Each row has a name. Each piece below is followed by the name of the row it came from, unless a question asks for something else. Each question is about the rows just above it. Places in a row count from 1.

q428: [ 0.72 -4.41 -3.34 -0.84 -2.94]
q315: [ 0.08 -7.64 -0.31  0.59  1.06]
q845: [ 0.43  2.97  1.06 -0.31  0.59]
q14: [-4.04 -4.04 -0.35 -4.04 -4.13]
q124: [2.74 3.59 2.74 0.59 2.74]
q690: [-0.80  5.24  3.13 -1.32 -0.61]
Count of [2.74] in q124:  3
Count of [-4.04] in q14:  3
[ 1.06 -0.31  0.59]  q845

q986: [-0.40  1.69 -2.24 -3.06 -4.88  2.71 -0.47  2.17 -2.55 -0.51  3.40 -7.13
 -2.08 -0.48 -4.10  0.64  0.71 -1.92  2.28  1.12 -0.34  0.75  1.00 -1.28
  3.87 -3.80  1.05 -0.01 -1.24 -0.23  1.25 -2.56 -3.24 -2.53]
q212: [ 0.21 -5.16  3.40  3.69  3.49 -6.31 -5.56 -4.40 -2.53 -2.06 -2.86  7.37
  3.20 -2.20  5.15 -7.21 -3.98  2.40 -6.03 -3.98 -1.52 -7.77 -1.27  2.50
 -4.13  3.16  1.82 -0.45 -3.03 -3.56 -5.70 -2.06  4.39  1.22]
q449: [-3.60 -5.15 -1.99  0.64 -0.70 -3.32 -4.64 -2.83  1.04 -1.41  0.76 -0.08
 -0.82 -5.64  0.99 -5.90 -2.33 -0.31 -1.39 -5.77 -2.08 -4.40  0.01  1.66
 -0.18 -0.54  0.24 -4.09 -2.61 -0.67 -4.13 -2.69 -0.60 -2.87]
q862: [ 1.42  6.40  0.48 -2.39  1.53  2.93  1.94  3.11 -3.19 -2.54  1.68 -4.23
 -3.35 -1.42 -3.12 -3.04 -4.54  0.20  2.86 -2.69 -0.58 -3.52 -3.38 -1.52
  1.56 -4.33 -1.97 -1.52 -0.91 -0.09 -3.79 -3.32 -1.98 -3.95]
q756: [-0.52 -4.72  1.16 -2.66 -1.08 -7.50 -5.76 -3.52  0.14 -6.50  0.41  0.55
 -0.22 -1.17  0.16 -6.91 -6.84 -0.86  1.13 -2.94 -1.53 -7.30 -6.43 -0.41
  0.08 -2.21 -0.56 -0.40 -4.52 -3.81 -7.22 -4.05  1.41 -0.90]
q133: [ 0.15  1.01  1.54  3.30  6.61 -0.71  3.13 -1.07  3.58 -0.69 -2.91  7.06
  3.12  0.39  4.12 -0.07  1.05 -0.16 -1.12  1.04  0.25  1.07 -1.25  0.93
 -2.64  4.40 -0.08  0.22 -0.22 -0.53 -0.12  3.59  3.56  4.69]
q764: [-0.82  0.06 -2.26 -2.73 -5.92  0.85 -2.55  0.74 -2.41 -1.81  4.04 -6.45
 -1.64 -1.66 -3.67 -1.74 -1.74 -2.89  1.61 -0.73 -0.65 -1.64 -0.18 -0.16
  4.19 -4.57  0.79 -0.14 -2.91 -1.17 -1.14 -4.38 -2.85 -3.39]
q148: [ 0.64 -0.55 -1.75  0.18 -2.21  1.29 -0.53 -0.39  0.01 -0.80  1.96 -3.18
 -0.22 -0.69  3.17 -0.82 -0.15 -2.13  0.57 -0.71 -0.80 -0.18  0.41  1.37
  1.35 -1.01  0.04 -0.03 -0.98  0.06 -0.69 -1.46 -1.84 -1.38]
q885: [ 3.52  1.48  2.08  2.46 -0.48  4.38  0.13  0.98  1.07  5.14 -1.72 -1.44
  0.75  2.42  0.13  3.10  4.03  4.01 -5.37  0.88 -0.36  1.42  6.40  0.48
 -2.39  1.53  2.93  1.93  3.11  0.58  4.27  0.02 -0.71  0.00]
q962: [ 1.25  2.91  1.23  1.05  0.65  4.88  2.81  2.64 -0.62  6.02 -2.01 -1.19
 -0.61  2.00 -1.18  5.31  5.18  4.08 -3.02  2.11  0.67  4.35  5.83 -1.23
 -1.76  1.28  1.38  0.60  4.53  2.28  5.95  2.41 -1.09  0.38]
q910: [ 1.30  4.61 -0.59 -0.60 -2.53  6.01 -2.52  3.72 -2.32  3.68  1.26 -4.30
 -1.03  2.42 -2.63  6.16  4.11 -0.21  1.02  3.87  1.57  5.94  3.30 -0.43
  1.67 -1.18 -0.18  1.83  3.05  2.39  5.42  1.64 -2.02 -0.47]
At which places does q764 hold [-0.16]?  24
Which value is in both q910 and q212?  [-2.53]
Which row holds [ 1.42  6.40  0.48 -2.39  1.53  2.93  1.93  3.11]?  q885
[-2.66 -1.08]  q756
Times [3.16] occurs in q212:  1

q895: [ 0.90  1.19  0.29  0.90  0.29 -5.46  2.22  0.90 -2.97]
q500: [-3.34  3.20  0.02  2.54  5.04 -4.46 -4.50  2.44  1.29]
q289: [ 5.18  3.20 -4.71 -2.85  1.68 -2.72 -2.82  0.13  1.29]
q988: [-3.34 -0.69  2.39  3.88  3.36 -4.46 -2.82  0.90 -4.39]
q619: [-3.34 -2.63  1.21 -2.85  1.68  5.97  5.58 -0.65 -0.13]
q553: [-5.46  0.29  2.39 -1.65  6.71  0.76 -1.14  2.44 -1.55]
q600: [-1.66 -1.66  2.54  2.54  3.36  0.89 -1.14  0.13 -7.23]
[-5.46  0.29  2.39 -1.65  6.71  0.76] is in which row?  q553
At which places does q600 hold [-1.66]?  1 2
[-1.66 -1.66  2.54  2.54  3.36  0.89 -1.14  0.13]  q600
Count of [0.90] in q895:  3

q898: [-1.74  0.03 -2.60  5.67 -3.35  3.87 -0.83  7.18 -1.34 -2.91 -4.25  0.20
 -2.65  0.62  1.10 -2.98 -3.26  0.81 -2.72  0.99 -3.25  1.20  1.35  0.88
 -4.41 -1.41  7.05 -0.06 -2.83  1.88  0.38  2.63  0.89  0.35  2.52  4.77
  2.55  2.11 -3.65 -0.05 -0.43  2.33 -3.54]
q413: [-1.74 -2.60 -2.60  5.67 -3.35 -3.25 -0.83  6.69 -1.34 -2.91 -4.25  0.20
 -2.65  0.62  1.10 -2.98 -3.26  0.81 -2.72  0.99 -3.25  1.20  1.35  0.88
 -4.41 -1.41  7.05 -0.06 -2.83  1.88  0.38 -2.60 -2.60  0.35  2.52  4.77
  2.55  2.11 -3.65 -0.05 -0.43  2.33 -3.26]
q402: [-0.87 -1.11 -1.08  8.52 -2.35  5.44  1.66  5.31 -2.36 -4.36 -3.09  2.91
 -1.15  2.91  4.77 -2.74 -0.34 -0.87 -1.07  1.72  0.50  2.23  2.24  2.91
 -0.82 -4.66  7.86 -0.87 -5.75 -3.10 -3.10  3.96  1.08 -0.63  2.91  4.36
 -0.86 -3.10 -3.10 -2.78 -2.78  3.72 -7.09]
Count of [-1.07] in q402:  1
The one value in q898 and q402:  [4.77]
Every place of [-1.41] in q898:  26
Places of [-3.10] in row q402:  30 31 38 39
How many times does q402 hold [-0.87]?  3
Places of [-2.60] in row q413:  2 3 32 33

q605: [ 5.79 -0.45 -1.88 -2.39  0.96  1.22  1.51 -0.46]
q281: [ 2.43 -5.55 -3.27  1.83 -6.06 -4.53  4.81  0.64]
q546: [ 5.79 -0.45  4.41 -0.45  4.41 -0.45  4.41  4.41]
q360: [ 0.95  2.74 -4.91 -2.01 -3.02 -3.20  0.96  0.14]
How many times does q546 hold [-0.45]?  3
Shared by q360 and q605:  [0.96]

q591: [-0.31 -4.12  6.95  0.06]
q405: [-0.10 -3.55  7.08 -0.08]
q33: [-0.42 -4.27  6.66  0.06]
q896: [-0.82 -2.96  6.78 -0.37]
q475: [-1.25 -3.98  6.77  0.00]
q618: [-0.51 -3.46  6.27 -0.26]
Which row holds [-4.12  6.95]?  q591
[ 7.08 -0.08]  q405

q880: [-1.35  3.48  0.06  0.61 -1.79 -2.78 -2.71  2.46  1.09  5.32]
q343: [ 1.04 -1.50 -6.72 -3.90  3.93 -2.75 -2.95 -2.27 -2.63 -2.60]
q262: [-3.12  3.48 -6.89  1.77 -1.93  2.33 -1.13  1.77  1.77  1.77]
q286: [-1.19  4.30  2.73 -1.63 -5.08  0.19 -0.23  5.13  2.26  5.39]
q545: [-1.14  0.03  1.50  0.37 -2.06  0.74  2.36  0.60  0.90 -0.55]
q189: [ 0.84 -0.90 -2.08 -0.15  1.86 -0.01 -0.65 -1.14  0.11 -2.12]
q105: [ 0.91 -1.25  0.61 -1.49  0.60  1.74  0.72 -1.03 -0.58 -1.60]
Count of [1.77] in q262:  4
Count of [2.46] in q880:  1
Which value is in both q105 and q880?  [0.61]
Places of [1.77] in row q262:  4 8 9 10

q349: [ 6.21  1.27  0.72  6.29  0.16 -3.19]
q913: [ 1.51 -1.19 -1.19 -1.80 -1.19 -1.19]
q87: [-4.15  0.16 -4.80  5.70 -3.97  1.35]
q429: [-1.80  1.27  0.72 -1.80  0.54  0.17]
At which places does q429 hold [-1.80]?  1 4
Which value is in both q349 and q87?  [0.16]
The row with [ 1.27  0.72 -1.80] is  q429
Times [-1.19] occurs in q913:  4
Every place of [-1.19] in q913:  2 3 5 6
At which places does q87 hold [-4.15]?  1
Which row holds [0.54 0.17]?  q429

q26: [-5.23 -7.11 -5.00 -5.69 -5.69]
q951: [-3.16 -3.40  1.07  1.09 -1.39]
q191: [-0.78 -7.15  0.23 -0.78 -1.11]
q673: [-5.70 -7.11 -5.00 -5.69 -0.52]
q966: [-2.52 -7.15  0.23 -0.78 -2.59]
Count of [-0.78] in q191:  2
How many times does q26 hold [-5.69]?  2

q675: [-4.33  4.91  7.27  2.50  4.02  1.83  6.66  8.60 -5.66 -8.11]
q825: [1.49 0.47 0.47 1.49 8.03 0.47 0.47 0.47 1.49 1.49]
q319: [-4.79 -4.05  8.59 -6.31  0.48 -6.31  8.59 -6.31 -6.31  8.59]
q227: [-0.31 -8.25 -3.97 -8.25  8.03  6.12 -6.30 -8.26 -6.68 -8.25]
Times [0.47] occurs in q825:  5
Places of [-8.25] in row q227:  2 4 10
Which value is in both q227 and q825?  [8.03]
At which places does q319 hold [-6.31]?  4 6 8 9
[-8.25  8.03  6.12]  q227
Every place of [0.47] in q825:  2 3 6 7 8

q510: [ 0.09  7.87  0.02  2.16 -2.02 -2.12 -2.42 -6.15 -0.41  3.83  0.29 -0.41
  0.80 -0.50  5.40 -1.21]
q737: [ 6.37 -1.48 -0.48 -1.73 -1.73 -4.76 -1.08 -1.83 -2.30 -2.30 -2.30 -1.73
  3.03 -2.30 -1.73 -2.30]
q246: [-6.02  3.13 -0.93 -1.23  5.27 -0.98 -4.84 -8.76  4.71  6.66 -2.55  0.66
  2.07 -3.59 -1.16 -0.11]
q435: [ 8.18  2.26 -0.42  0.84 -5.47 -5.92 -0.77 -3.85 -3.31 -6.42 -2.22 -1.56
  2.95 -2.97  4.61  1.54]
q856: [ 6.30 -0.76 -0.38 -1.72 -2.63 -4.84 -1.70 -2.24 -3.60 -1.73  2.00 -3.54
  3.06 -3.81  0.62  2.09]
q803: [ 1.76  1.32  6.99  1.94 -0.70 -0.04  4.57  2.09 -5.27 -7.89  4.82 -2.07
  3.06 -0.42  3.05 -2.02]
q264: [ 2.90 -3.87 -2.57  1.89  2.89 -1.70  0.18  1.44  1.90 -1.87  1.07 -4.26
  2.22 -3.04 -4.68  2.84]
How many times does q510 hold [-0.41]?  2
Places of [-2.30] in row q737:  9 10 11 14 16
The one value in q264 and q856:  [-1.70]
Count of [-1.74] in q737:  0

q638: [6.24 3.16 7.96 3.07 7.65 5.34]
q931: [ 6.89 -8.34  2.87  2.66  2.03  6.92]
q921: [ 7.77  1.69 -1.17 -2.16 -2.97 -2.21]
q453: [-2.56  3.37  4.37  4.37 -6.22 -0.75]
q585: [-1.60 -4.19 -6.49  2.41  5.99  7.98]
q487: [ 8.09  8.41  5.83  4.45 -4.78  0.07]
q482: [ 6.19  0.83 -4.09  5.29  6.19  2.09]
q731: [ 0.58  6.18 -4.80  4.87 -0.74 -1.28]
q998: [ 0.89  3.58  3.54  0.85  8.71 -3.40]
q247: [ 3.54 -8.02 -0.86  6.38 -5.62  8.00]
At which places does q453 hold [4.37]?  3 4
How many times does q482 hold [6.19]?  2

q407: [ 0.77  1.86 -1.22  0.46 -0.08  2.93 -1.22  0.54 -0.38  0.98 -1.20 -0.97
  1.59  0.81 -1.22 -2.75  2.12]
q855: [ 0.51 -0.22  2.30  0.70 -0.11  0.42 -0.76  0.71  3.48  0.36  1.35 -1.32
  2.18  1.26 -1.68 -3.84  2.93]
q437: [ 0.51 -0.22  2.30  0.14 -0.11  0.42 -0.32  0.71  3.48  0.36  1.35 -1.32
  2.18  2.30 -1.68 -3.84  2.93]
q362: [ 1.23 -1.68 -3.84  0.98 -0.08  0.54 -0.97  0.90  4.45  0.46  1.86 -1.20
  2.03  1.10 -1.54 -3.60  2.76]
q254: [-0.54 -0.27  3.08  0.38  2.89 -1.13 -1.39  1.72  1.96 -1.00 -5.17 -1.59
  1.74  0.99 -2.43  3.01  4.71]
q74: [ 1.86 -0.83  6.21  2.00  0.22  1.12 -1.98  1.86  9.36  0.88  6.01 -2.60
  4.28  2.33 -3.38 -7.71  6.01]
How many times does q407 hold [-1.22]?  3
How many times does q74 hold [6.01]?  2
At which places does q437 hold [2.30]?  3 14
[ 1.23 -1.68 -3.84  0.98 -0.08  0.54 -0.97  0.90  4.45  0.46  1.86 -1.20]  q362
The row with [ 2.30 -1.68 -3.84] is  q437

q854: [ 2.00 -1.01  6.05  2.14 -3.43  0.70  0.06  0.61 -1.93  0.98  2.95  1.77
 -0.76  0.48 -1.50  2.24 -0.17 -1.29 -0.54 -0.15 -0.09  0.05  0.10  0.80
 -0.91  1.61 -1.19 -0.72  2.03  0.24 -0.98  1.24 -1.52  0.13  1.56  0.54
  4.28  1.35 -1.01 -2.36  3.97 -0.71  0.14  3.11 -2.01 -0.18 -1.76  0.09
 -1.25  1.27  1.15  1.35 -1.01]
q769: [ 0.17  6.05 -1.39  0.31  2.74  1.20 -0.11  0.99 -2.42  1.43  3.67  2.52
 -1.03  1.04 -1.63  2.88 -0.22 -1.98 -0.80 -0.07 -0.80  0.09  0.45  1.18
 -1.41  2.00 -1.36 -0.74  2.62  0.44 -1.20  1.50 -1.96  0.15  1.86  0.90
  5.56  1.86 -3.13 -2.69  5.27 -0.80  0.18  3.88 -2.33 -0.39 -2.11 -0.08
 -1.58  1.50  1.74  1.61 -1.17]
q840: [-0.06  4.70 -0.90  0.46  1.96  0.70  0.06  0.61 -1.93  0.98  2.95  1.77
 -0.76  0.48 -1.50  2.24 -0.17 -1.29 -0.54 -0.15 -0.09  0.05  0.10  0.80
 -0.91  1.61 -1.19 -2.43  2.03  0.24 -0.98  1.24 -1.52  0.13  1.56  0.54
  4.28  1.35 -2.35 -2.36  3.97 -0.71  0.14  3.11 -2.01 -0.18 -1.76  0.09
 -1.25  1.27  1.15  1.25 -0.96]
q851: [ 0.73  7.14 -2.08  0.02  3.32  1.73 -0.46  1.21 -2.99  1.95  4.14  3.31
 -1.31  1.68 -1.54  3.32  2.95 -2.85 -0.67  0.32 -0.20 -0.06  1.09  1.64
 -1.68  2.33 -1.25 -1.05  3.33  0.45 -1.24  1.56 -2.33 -0.05  2.19  1.19
  6.52  2.48 -3.74 -2.44  6.40 -0.88  0.14  1.21 -2.56 -0.67 -2.49 -0.33
 -1.99  1.78  2.23  1.68 -1.44]
q749: [ 0.39  6.59 -1.68  0.19  3.04  1.45 -0.25  1.12 -2.66  1.68  3.92  2.89
 -1.16  1.34 -1.62  3.12 -0.22 -2.36 -0.68  0.07 -0.08  0.05  0.71  1.39
 -1.59  2.15 -1.34 -0.83  2.94  0.47 -1.24  1.54 -2.15  0.10  2.00  1.04
  6.05  2.13 -3.43 -2.75  5.81 -0.84  0.17  4.16 -2.44 -0.52 -2.27 -0.20
 -1.76  2.96  2.00  1.66 -1.27]
[ 2.00  1.04  6.05  2.13 -3.43] is in which row?  q749
Times [-1.02] occurs in q854:  0
The row with [-0.06  4.70 -0.90  0.46  1.96  0.70  0.06  0.61 -1.93  0.98  2.95  1.77
 -0.76  0.48 -1.50  2.24 -0.17 -1.29 -0.54 -0.15 -0.09  0.05  0.10  0.80
 -0.91  1.61 -1.19 -2.43  2.03  0.24 -0.98  1.24 -1.52  0.13  1.56  0.54
  4.28  1.35 -2.35 -2.36  3.97 -0.71  0.14  3.11 -2.01 -0.18 -1.76  0.09
 -1.25  1.27  1.15  1.25 -0.96] is  q840
[ 0.39  6.59 -1.68  0.19  3.04  1.45 -0.25  1.12 -2.66  1.68  3.92  2.89
 -1.16  1.34 -1.62  3.12 -0.22 -2.36 -0.68  0.07 -0.08  0.05  0.71  1.39
 -1.59  2.15 -1.34 -0.83  2.94  0.47 -1.24  1.54 -2.15  0.10  2.00  1.04
  6.05  2.13 -3.43 -2.75  5.81 -0.84  0.17  4.16 -2.44 -0.52 -2.27 -0.20
 -1.76  2.96  2.00  1.66 -1.27]  q749
Times [-0.80] occurs in q769:  3
How many times does q851 hold [1.21]?  2

q858: [-2.16  0.44 -0.67  0.68  0.72]
q566: [ 0.12 -1.04  0.51 -0.39 -0.31]
q309: [4.49 4.49 4.49 4.48 4.49]
q393: [-4.43  4.49  0.71 -4.43  4.49]
q480: [-6.14  0.81 -1.45  4.48  2.00]
q207: [-2.16 -0.67  0.44  2.84  2.51]
The one value in q393 and q309:  [4.49]
[ 0.44 -0.67  0.68]  q858
Every place of [4.49] in q309:  1 2 3 5
[2.84 2.51]  q207
Count of [4.49] in q393:  2
The row with [-2.16  0.44 -0.67] is  q858

q620: [ 1.64 -3.36 -3.98  1.37  0.74  1.05 -0.03 -0.42  0.07 -2.05  2.03  2.94
 -0.90  0.20 -0.26 -2.54 -3.95  1.25  1.69  1.41 -2.18 -0.41 -1.62  1.20]
q878: [-0.36  0.72  2.56 -0.34 -0.75  0.66 -3.64  1.40  0.26 -3.25 -2.19  2.41
  6.40 -2.76 -7.62 -1.69  3.18  0.89  4.36  8.34  2.13 -1.29  4.74 -3.22]
q527: [ 1.49 -4.43 -4.00  0.25  0.56 -1.55  0.11 -2.49 -1.83 -3.91  3.55  3.34
 -1.28 -0.96  0.50 -1.67 -4.14 -2.38  1.05  1.23 -1.47 -0.68  0.11  1.18]
q490: [-0.78  1.24 -4.06  1.97  1.50 -4.09 -2.92 -1.63  0.30  2.80  4.89  1.79
  1.23 -0.15  0.25  4.46  2.29 -0.28 -1.99 -3.35  0.83  0.28 -2.23 -1.78]
q142: [-0.78  1.24 -4.06  1.97  1.50 -4.09 -2.92 -1.63  0.30  2.80  4.89  1.79
  1.23 -0.15  2.85  0.77  1.22 -1.05  3.59 -1.86  0.72 -0.46 -0.72  0.13]
q455: [ 1.64 -3.36 -3.98  1.37  1.69  1.05 -0.03 -0.42  0.07  1.70  2.03  2.94
 -0.90  2.10 -0.26  1.69 -3.95  1.25  1.69  1.41  1.40  2.10  0.66  1.69]
q755: [-1.36  2.68  0.29  4.65  4.65  2.21 -0.49 -3.03 -0.14  1.66  2.34  2.17
 -0.37 -1.08  3.64 -2.39 -2.26  5.37  3.71  1.68  2.42  1.18 -0.27 -2.36]
q115: [-0.20 -4.99 -2.91 -1.89 -0.54 -2.42 -1.45  3.21  3.04 -0.64  0.88  1.11
  1.00 -0.43 -0.75 -2.47 -2.89  2.63  2.45  3.06  2.34 -5.11 -3.36 -1.81]
Every place of [2.17] in q755:  12
Times [1.69] occurs in q455:  4
Count of [-2.39] in q755:  1

q242: [-4.97 -1.22  1.31 -2.81  6.62  1.31  1.31  1.31  1.31]
q463: [ 2.56  0.12 -2.38  4.27 -2.86 -0.33 -4.26  0.07  2.00]
q651: [-2.60 -0.34 -7.03 -3.51  0.25 -1.65  1.96  5.73  5.33]
q22: [ 1.92 -0.55 -2.60 -5.09  3.29 -2.90  3.28  4.26  0.75]
q915: [ 3.44  0.83  2.86  1.31 -6.31 -2.52  1.63  1.84 -4.58]
q810: [-5.91 -0.05  1.87  2.46 -4.51  0.38  0.85 -1.52 -1.33]
The row with [-1.22  1.31 -2.81  6.62] is  q242
At which places does q242 hold [1.31]?  3 6 7 8 9
Every place of [0.85] in q810:  7
Which value is in both q242 and q915?  [1.31]

